In the rows, zero is written as 128.
One turn moves each row of this set onto another row. After a few examples, where does it send each row asked below?
pabez: [106 122 132 129 159 123 147 116 150 110 133 121 144 147 113 129 157 150
 134  99 156 115 129 121 117 115 118 137]
luk: [ 86 139 133 140 166 109 140 116 145 116 137 137 138 130 116 142 156 145
 138 117 161 135 115 147 109 114 135 145]
nuz: [117 138 137 133 146 117 149 100 149 120 161 124 138 117 126 128 145 158
 139 106 173 129 109 157 116 117 133 132]
Sima: [132 138 124 166 148 139 128 155 124 117 152 116 130 125  99 137 109 130
 119 134 158 141 109 152 119 116 114 133]
fifuz: [138 139 132 122 158 125 140 107 148 110 149 122 141 134 121 139 156 138
 144 106 162 106 121 132 111 119 143 133]
levot: [125 117 111 118 136 137 151  75 133 102 145  81 153 109 103 152 104 120
 120 102 162 146 109 130 105 111 125 124]
sokit: [152 138 143 125 151 151 173 115 119 126 146 131 119 104 100 160 109 154
 113 137 150 130 127 115 121 137 144 119]
vumu: [146 129 150 147 153 143 137 154 124 132 160 127 138 136  88 134 113 120
 124 131 166 135 111 142 119 114 122 125]
Vel: [113 124 135 105 144 134 176 112 127 121 133 138 126 129 114 151 138 108
 137 116 141 159 125  98  81 100 145 107]
Derad: [ 91 109 135 154 182 161 157  94 139 139 159 108 126  92 112 135 129 110
 115 127 171 158 112 104 114 107 108 115]
fepa: [109 146 134 133 178 133 139 105 134 101 152 139 136 145 126 141 157 128
 149 110 159 132 129 154 103 112 141 133]
zupi: [121 101 127 143 143 138 151  82 132  88 133  82 135 113 112 143 105 113
 118  91 163 143 123 130 111 122 108 127]
Zera: [109 125 120 145 186 153 137  95 140 131 160  98 120  84 106 160 139  98
 114 137 160 146 112 110 118 114 129 128]
dinud: [118 114 118 127 164 143 150  77 118 108 118 116 136 132  93 163 120  94
 130 126 161 128 102 118  86 111 137 125]
dit: [132 142 113 151 154 155 132 152 117 114 160 117 140 144  94 134 110 130
 120 131 151 148 116 151 114 105 112 124]
zisi: [125 136 137 164 151 136 135 171 130 114 146 117 155 130 106 131 110 123
 125 125 159 152 116 129 108 109 123 128]
zekev: [110 129 136 135 162 138 153 100 139 105 161 127 138 144 127 118 145 154
 140  92 164 136 131 153 114 111 112 126]
zuviz: [ 95 120 111 150 192 169 145  96 132 123 152 102 124 105 111 147 138 102
 116 130 154 152 120  99 111 103 112 120]
Kidod: [ 99 114 149 150 164 140 163  80 120 100 140 120 144 117 121 144 105  95
 135 106 178 168 114 142  86 111 133 119]
divor: [123 121 142 130 161 162 181 120 115 117 134 133 123 130  96 147 111 160
 107 124 139 142 144 107 123 128 114 117]
Tetu: [128 122 113  93 127 142 166  91 125 124 154 119 103 122  98 153 133 131
 122 114 136 149 122 130 109 107 119 112]
nen: [116 121 137 137 185 168 151  85 136 138 180 106 126  92 110 146 132 100
 120 128 170 155 114 115 116 108 126 113]
sedod: [108 113 131 148 174 149 147 102 150 130 157  87 134  80 113 144 131 108
 111 120 165 149 116  91 121 114 120 124]
sakod: [128 108 128 138 129 134 167  98 126 111 128 124  78 110 118 140 129 127
 122 109 146 136 122 122 111 124 108 114]
dakun: [103  99 136 130 167 129 145  87 125 109 116 109 126 130  79 168 124  94
 119 119 159 132 115 128 109 121 122 140]
Pok: [124 147 127 141 170 167 168 117 109  93 155 125 123 118 118 154 108 153
 113 121 133 166 152 136 116 127 125 118]
boku: [117 109 166 120 145 115 164 120 135 117 132 132 103 111 108 160 141  97
 128 108 148 155 136 112 110 125 138 124]
rubet: [137 142 140 145 156 143 131 164 128 113 163 114 158 135 100 139 113 113
 126 123 156 154 124 140 112 108 131 127]
sabi: [103 135 115 144 136 132 167 110 127  94 135 122 111 103 143 142 125 122
 132 106 140 177 128 126  86 108 130 111]
doso: [115 149 127 143 151 139 167 123 122 113 145 122 123  88 112 161 104 166
 107 135 143 163 129 134 121 135 137 128]
zon: [118 120 124 136 184 171 148  95 142 122 168  89 141 101 116 142 134 100
 119 116 159 152 128  92 113 104 120 112]
Doro: [106 135 131 112 139 120 153 109 134 102 162 110 110  98 117 164 133 115
 124 103 134 184 139 146 114 116 132 126]
pofes: [132 125 139 151 151 150 147 156 121 131 150 130 145 148  91 124 109 127
 124 133 163 139 111 130 110 104 113 119]
nivo: [138 149 154 128 174 153 168 129 116 104 149 134 136 114 115 167 116 128
 124 128 140 154 149 112 107 130 160 119]
Nalup: [ 89 113 152 125 158 124 157  84 128 115 151 112 152 109  98 157 109 101
 125 110 174 176 111 150 100 110 136 129]
bif: [102 134 151 137 167 136 173 141 125 114 127 134 141 110 105 160 114 149
 111 129 141 162 143 101 113 128 138 129]

Doro -> boku
Zera -> sedod
bif -> divor
Now these:
dakun -> zupi
rubet -> vumu
pabez -> zekev

One turn moves each row of this set onto another row. After a few examples, where does it send each row asked below?
niz: [107 119 146 138 135 142 135 118 140 130 122 144 142 160 138 121 102 150
 148 120 130 157]
medu: [134 141 143 134 144 158 128 133 133 132 150 129 118 133 149 117 143 143
 131 108 107 117]
dilez: [127 118 136 115 132 126  88 128 138 125 115 124 151 155 135 119 115 126
 142 143 132 100]
nus: [126 140 139 155 136 108 117 121 127 112 121 138 130 112 135 121 158 128
 114 162 127 152]
noped: [121 148 138 117 132 119 134 149 152 135 151 117 157 128 100 107 137 122
 120 135 159 133]
Gipul: [ 88 100 138 121 160 122 130 117 133 133 138 149 140 134 135 103 123 138
 108 131 136 118]
pasi: [127 132 117 121 109 125 124 133 116 127 150 105 105 134 153 115  96 136
 150 127 144 133]
Pazev: [118 121 134 153 112 123 128 111 131 126 116 126 143 135 132 104 105 135
  74 126 126 146]
digek: [120 133 129 120 109 135 116 141 101 136 104 159 140 118 124 116 110 114
 124 119 132 130]
malog: [135 160 128 141 132 115 112 126 133 126 135 150 132 102 131 120 147 148
 118 146 110 156]
zumud: [129 149 137 121 126 147 135 151 136 127 157 123 137 132 139 113 142 142
 119 111  99 110]
migi: [135 149 134 118 109 106 142 145 149 121 152 112 153 122 113 117 119 124
 119 123 163 134]
bidi: [128 151 120 132 109 119 132 147 127 141 139 119 113 141 152  98 101 129
 150 118 145 140]
feza: [108 111 130 137 136 142 130 112 127 113 131 147 151 159 150 114 117 153
 137 111 116 149]
gapu: [122 125 125 143 110 119 113  98 145 130 109 109 151 132 118  98 119 124
  95 133 145 146]
valas: [132 138 121 130 133 134 130 137 124 133 154 101 102 138 147 117  99 142
 148 130 143 137]
pima: [127 139 126 108 101 122 128 134 121 145 117 162 128 129 114 124 107 121
 109 111 132 136]
lilet: [126 152 136 105 122 103 129 123 113 118 138 107 148 107 147 133 136 167
 126 137 153 128]
nosi: [133 136 133 134 107 114 138 143 153 113 145 125 151 135 101 108 140 116
 111 138 156 137]
puru: [140 121 131 106 123 126 102 137 133 124 121 107 144 145 143 118 107 133
 132 161 132  97]
Dase: [131 158 144 130 137 146 133 125 131 123 138 127 132 114 136 122 152 148
 122 112 103 108]
sarid: [128 110 140 119 111 121 106 135 140 123 103 112 156 161 133 114 112 142
 129 146 131 107]
Fabek: [103 123 156 136 118 139 126 124 134 128 125 132 147 171 142 115 108 153
 144 122 126 154]
fozug: [ 94 110 139 107 161 111 126 111 126 121 138 142 137 128 132 111 143 136
 120 154 129 125]
zagi: [129 150 144 149 125 110 123 121 139  93 133 132 127 116 134 127 151 150
 124 150 139 158]
veled: [109 125 155 137 123 121 133 116 119 127 117 144 140 164 151 131 106 157
 121 117 135 162]
zigon: [133 122 130 122 129 135 118 144 136 124 102 110 153 155 145 119 116 120
 130 140 118  97]
sufa: [140 152 145 114 130 118 125 106 115 121 138  91 131 123 151 128 124 170
 121 131 142 130]
bada: [149 145 129 123 137 143 141 130 134 126 138 131 121 122 136 116 133 139
 127 101 101 106]
pef: [129 149 129 154 124 104 125 127 144 117 127 132 123 112 133 128 157 134
 107 156 116 148]
ren: [130 146 137 109 104 111 126 141 156 116 148 126 157 138 120 109 144 119
 118 127 159 123]
Gul: [122 140 135 122 109 127 131 143 107 146 118 155 126 132 121 139 102 116
 134 111 130 140]
rop: [125 151 124 138 114 129 124 132 107 135 112 159 121 121 118 127 105 117
 105 116 129 138]
Mudi: [125 142 123 105 142  96 120 119 118 132 143  96 151 139 154 136 134 155
 123 140 139 121]
lapuf: [134 159 138 113 137 105 127 120 107 121 133 112 153 122 158 128 138 162
 131 142 147 117]
bar: [104 115 128 126 175 107 127 117 136 130 143 148 134 131 121 109 133 127
 116 133 122 116]
mabe: [115 118 142 150 113 121 115 102 133 132 131 124 153 139 123  95 115 139
  79 129 135 145]
noka: [116 118 139 158 124 105 127 104 127 117 124 119 123 130 134  91 118 137
  87 134 145 147]
geso: [ 94 102 118 108 158 122 128 123 129 128 135 146 139 114 116 123 129 131
 112 137 131 128]
zineg: [132 136 141 138 119 119 111 136 129 129 140 110 101 146 153 119  90 143
 146 141 133 147]

lapuf -> niz
rop -> migi
Now these:
noka -> sufa
bada -> pima
lilet -> Fabek
bidi -> gapu
geso -> zumud
Gipul -> Dase

